Here are some points:
[-31  37 -28   8 -29 -54 -17  29  12  33  11  -1  16  16  40 -71 -19  59 -61  29 -45  31  -4  44]
[ 14  19  17  38  36 -61 -89 -69 -65  27 -17  17  24  27  87  44   3  17  30 -32 101  -9 -76  62]
[ 21 -34  41  57  10  17  61  -6 -23  24 -51  22  14 -17 -19   1  -9 -53 -11  54  42 -28 -19  -7]
[ -1 -53  49  10   2   5  63  -4   2  41 -27   6 -41 -22 -35 -50  15 -15 -44  38  12 -29 -36 -32]
[-19  20 -15  10  37 -36 -47  -2 -27 -15  29 -14 -15   2  38  19  29  20  25 -49  49  16 -14  -7]
[-14  19 -62   8 -11  -8 -27  64 -41  -5  20 -18  26  -9   2 -26 -36   8 -18 -22 -69  -7  21   8]
[ -2 -11   4  -6  54  20  -9  57   7   4 -38  31  85  74  35  43 -38  38 -27  49  74 -35 -60  26]
[ 23 -29  13 -53  -6  12  28  21 -26  28  -4  38 -22  -1   7  -8  29 -12  14 -34  23  -2  20 -44]
[-23  21 -31  10  -2  21  13  55  -7  -5  -2  20  -1  -4 -41  -4 -38  23  -8  30 -28  12 -20   9]
[ 76 -24  -9  12 -19  29 -21 -28 -77  46  25  38 -41   8  10  31 -33 -68  77  56 -45 -57  49  97]
[ 30 -35  -4 -73  42  19 -32  18   4  25 -10   4 -49  20 -22 -49  19 -61  -9  10  14 -37 -39 -25]
[ -5 -21  23  -5 -17  35 -16  -2   7   7 -15 127  37  20   7 -10 -55  66 -96   7 -15 -11 -31 -45]
[ 19  17  -2  18  18   9  21   6 -12 -29 -20  -7  19  -2 -10  27  16   9  25 -35   6  31  32 -14]
[  8 -37   8 -76  13  21 -26 -32  45  62 -26 -31  35  34 -10  52  -6 -24   3  24  -8 -24  -5  23]
[  48 -117   49  -87    2    0  -12    5  -15   40  -31  -50 -105  -20    0   28  -26  -18   52   51   54    5  -27   33]
[ 30  20  24  -7 -49  28  40 -25 -10  21  -2 -13  19   1 -23  24   2 -36  38 -34 -12  -4  -8  25]
[ -5   8  17  36   2 -13 -10   9 -15   0  -5  -8  26  16 -18 -44  19  55 -11  10 -13 -19 -13  14]
[-19  38 -30 -16 -13 -35 -55 -11 -36 -55  33 -18 -16  -6  49  -4  88  61  17 -61  47  27  45  -8]
[  2  27  30  44  36 -64 -30 -25 -43  32  -9 -24  14  28  64 -21  51  43  -3 -36  87  10 -69  18]
[  8   3 -10 -17  18  -9   7  42 -23 -25 -25 -14  13   6 -22  24  13  18  27 -29  -3  16   6  -1]
[-17  38   4  46 -43  31 -51  -7  37 -10  25  58  10  -8  21 -69 -63  72 -61  41 -44 -25 -12  -3]
[ 34   4  57   1 -45  56  11   4 -40  16 -29  73  71 -13  -1  50 -49 -28  11 -30  -6  43   7 -71]
[ -11  -24  -36  -28   -7   -5  -19  -19  122   28  -12  -51   56    1   31   39 -119   -4   -9   20 -127  -17   -9   11]
Here are 16 more points, each followed by its number:
[  7  28 -23 -41 -33  27   5  45 -36   4  29 -10   8   6 -31   9  22  12  40 -46  22  -4  35  -6] 0
[ -9 118 -31  23  -8 -78 -26 -13  -3  -9  66 -60 -16  31  58 -69  69  38 -18 -44  65  25 -19  76] 1
[-104   47  -11  111  -90    3  -45   25  -41  -10   12    3   53  -39   48 -127   77   81   -4  121  -69  -22   50   -1] 2
[ -31   39  -25  -15  -47   -4  -63 -103  -64  -60  102   -2  -27  -39   98   42  127   85   10  -91  105   -3  101  -58] 3
[ 13  22 -38 -25  50   2  22  31 -24 -97 -88 -20 -38  20 -52  39 -35 -51  67   8  32  37 -33  -2] 4
[ -60  -22  -17   75  -51   34   10   97  -12  -35   18   95   -8  -37  -19  -35 -105  -10  -25   44 -127   -4  -10  -34] 5
[ -9  -3 -19 -39  53  -9   9  53 -35 -49 -51 -24 -28  23 -70  30 -11  30  50 -10  13  39 -16   9] 6
[-55  31 -42  33 -35  54  13  47  -7 -51  48  49  -5   9 -23 -43 -75  22 -48  52 -89 -24  -1  14] 7
[ 20 -15  23  29 -27  23  50  39 -51  47 -32  25  34 -40 -55   0 -59 -64  19 -17 -70   1  39 -63] 8
[-11 -53 -59   2 -14 -29 -12  -2  -4 -21  76  14 -39 -30  22 -22 -13 -33 -25 -11 -96 -18  32  30] 9
[ 24  -6   9 -23  43  58  -2  43   0 -51 -45   1  33  28 -57  85 -90   7  44  16 -10 -15 -10  44] 10
[ 33  65  42  94 -66  14  84 -65  17  14  30 -26   9 -59  68  -5  20 -85  21 -18  37   2  64  14] 11
[-16 -46 -14   0 -34  28  15 -30  59  -9  74  34 -48   0  31  -4 -47 -54 -60  -1 -58 -39 -10   7] 12
[ -2  15  -4 -50  29 -14 -12  36   7   1 -14 -43  30  18 -17  39 -17  29  18 -23   5  24   3  14] 13
[  1  38 -11  27 -80  21  20 -18 -12  36  40   1 -17 -17  -3 -13  45 -70  51 -15 -10 -15  21  -4] 14
[ -48   13   13  106 -104  107    7 -124   62 -106  127   42 -126  -68   56  -41   67 -105 -101   60   30  -16   59  -61] 15
Which three of these numbered points are nearest to each point below, looking only along the 7 directions in which the first points spread most? Their numbers follow each, nearest first.
[ 21  -6  20  48 -35  64  46  -7 -18  10   5  41  -5 -36 -10   2 -38 -79 -19  15 -22 -30   3 -31] > 8 14 11
[ 12  17 -45  36 -11  24 -28   2   3 -59  22 -27  22 -45  25  53 -46 -71  57  -6 -47 -31  63 -25] > 14 0 10
[ 27  -9  50 -32  10  26  68  38  -7  51 -49   5  19  -5 -24  28  15 -33  30 -29   9  24  13 -67] > 4 6 8
[ -7 -35  17 -22  20  24  30  18  24  27  -6  -4 -24   2 -58   0 -29 -47  12  58 -33 -41  12  33] > 12 10 8
[-28  14   5  32 -18  46   1  66 -17  -5 -19  63  39   6 -61 -31 -50  82 -14  47 -47  19 -18  -3] > 7 5 12
[-16  -8 -29 -15  11  24 -25  24 -37 -65  20  20 -42 -10 -27   0  23  18   7 -33   9   1  18 -39] > 0 6 14
[ -16   30   -8   69   38 -127  -45  -88 -103   29   75  -46  -11   28  127  -37   80   31   -8  -57   83   40  -12    9] > 1 3 0
[ 17  41   4  32 -31  63 -24 -15  70 -32  40  24  71  40  22 127 -94 -24 -19  -8   5 -20   2  96] > 10 13 12
[ -25  -42   25   30    2   20   30  -56   45  -19   35   21 -111  -29   -8  -62   36  -11  -73   44   60   -8  -22  -42] > 15 12 6
[ -26   43    0    0  -45  -53   45 -127   49  -49   78  -64 -127  -36   60 -115  127   23  -64  -37  107   28    5  -28] > 1 0 6
